The same turns and mirrors carry the whole set onto itself and the rows of a family onto each other. Which other rows belong to the same family as each row named below? List them in the order they appear above.
These 32 rows form 8 families of 4 rows each.
Pebal: [ 11.3 -16.9   8.4  29.6  -2.6  -6.7  15.1  17.7   9.8  13.7  -9.0]
Pobe: [ 23.4 -37.8  -4.6  -4.2   6.6  13.4  -9.2  11.5  25.8  11.3  16.2]
fim: [ 17.5 -31.5  -3.7  -0.8  19.3   6.6  17.1 -10.2 -15.8  -2.8  -0.9]
Lugu: [ 23.7  -1.0  26.9  27.1  -4.1  13.8  -7.0 -11.6  14.9  10.3  -0.9]
feli: [ 18.8  -8.8  21.6   0.1  -8.4  -0.6  -8.5  -8.3 -18.6   7.3   4.5]
levak: [  9.4 -11.6  -9.0  -3.2  36.0  14.7   4.0  12.6  28.3   6.8   2.3]
toti: [ -5.1   3.4 -13.1   7.3  -1.9  24.7  12.9   0.3  15.9  -6.0   7.2]
tek: [ 5.1 -8.4 11.0 23.6 12.7  1.6 10.7 25.8 23.7 -2.7 -4.3]
bovib: [ 28.5 -36.8   6.2   9.7  15.6  10.0  -8.6  21.1  13.7  -3.2  -7.9]
nasu: [  5.3  -6.5 -15.1  -7.1   0.1  12.3  11.4 -15.1  11.9  30.7  -5.8]
vok: [ 16.0  -3.6  20.6 -15.8  25.9  24.7   5.2  22.9   3.0  15.2  -1.5]
zas: [ 16.8 -12.6 -16.3   7.0  13.4  38.5  -8.5   5.7  11.1  -2.0 -11.2]
Dof: [ 10.0 -22.6 -14.5 -13.9  15.7  23.6   6.2  -8.9   8.8  -5.5  17.7]
vom: [ 14.2   3.7  17.5  -7.2  10.6 -17.8  -2.8   5.5   0.0   8.4  -7.7]
Ses: [ 18.2 -36.1   5.7   4.8  15.0  24.7   3.5  -4.6  -9.7 -13.7  11.4]
Mufe: [12.9 -5.0 28.4  1.4  2.0 36.4  3.2 17.9 -6.7 17.1  6.9]
fiteg: [ 13.1 -20.1  -7.7  -2.2  -7.0   9.7   3.2  -9.2  15.8  39.7   0.6]
zupad: [ 10.0 -17.8 -11.5 -11.2   3.2   9.5   9.0 -15.5  12.4  35.0   2.5]
kun: [  7.9  -0.2  25.9  -1.1   2.4 -13.6   2.2  -4.2  -7.5  10.7  11.6]
boda: [ 24.5  -4.5  13.3  -5.6  -0.2  -4.3 -14.2   0.8 -10.7   4.4 -15.4]
leg: [ 29.2 -16.2  29.9  10.1  16.5   0.3  -5.6 -11.7  21.7  16.6  12.0]
Papap: [ 26.0  -5.5  15.5  -5.7  32.5   5.7  -0.3 -20.8  13.6   1.4  -0.7]
seb: [10.8 -6.6 31.1 -5.5 15.4 23.4  8.0 22.6  3.4 22.2 14.0]
vem: [ 28.1 -42.9   5.2   8.0  13.8  -7.0   5.1  11.3   3.7  14.0  -4.7]
tebur: [  1.4 -19.4   7.8  14.2  17.6  16.1   8.8   7.8  24.8  17.9  32.3]
kem: [  0.0  -5.8  -0.7  20.8   3.1   6.4  27.4  -3.5 -10.3  -2.1  -5.8]
nul: [  9.0 -19.8   1.1  24.0  -5.8  38.5  -3.0  -0.1   7.3   8.8  17.4]
pir: [ -5.4  -7.9  11.1  18.6  12.1  16.1  23.0   0.8   1.1 -12.7  15.1]
Fab: [  8.0 -11.2  -3.5  18.0 -10.3  13.9  -2.1  20.9  32.4  11.1   5.1]
Fike: [17.2 -2.1 17.3 -8.9 12.8 37.5  0.8 18.2 -7.9 10.2 -7.5]
kilop: [  7.2  -9.0 -12.1   1.7  -9.7  12.9   6.0  -8.4  15.2  35.0  -8.4]
Vumu: [ 21.2   9.5  12.2  11.8  11.3  19.0  -1.8 -20.9   6.9  -4.1 -13.9]

The rest of the family of kem: Pebal, fim, vem
The rest of the family of seb: vok, Mufe, Fike
The rest of the family of bovib: tek, Ses, pir
The rest of the family of levak: zas, tebur, nul

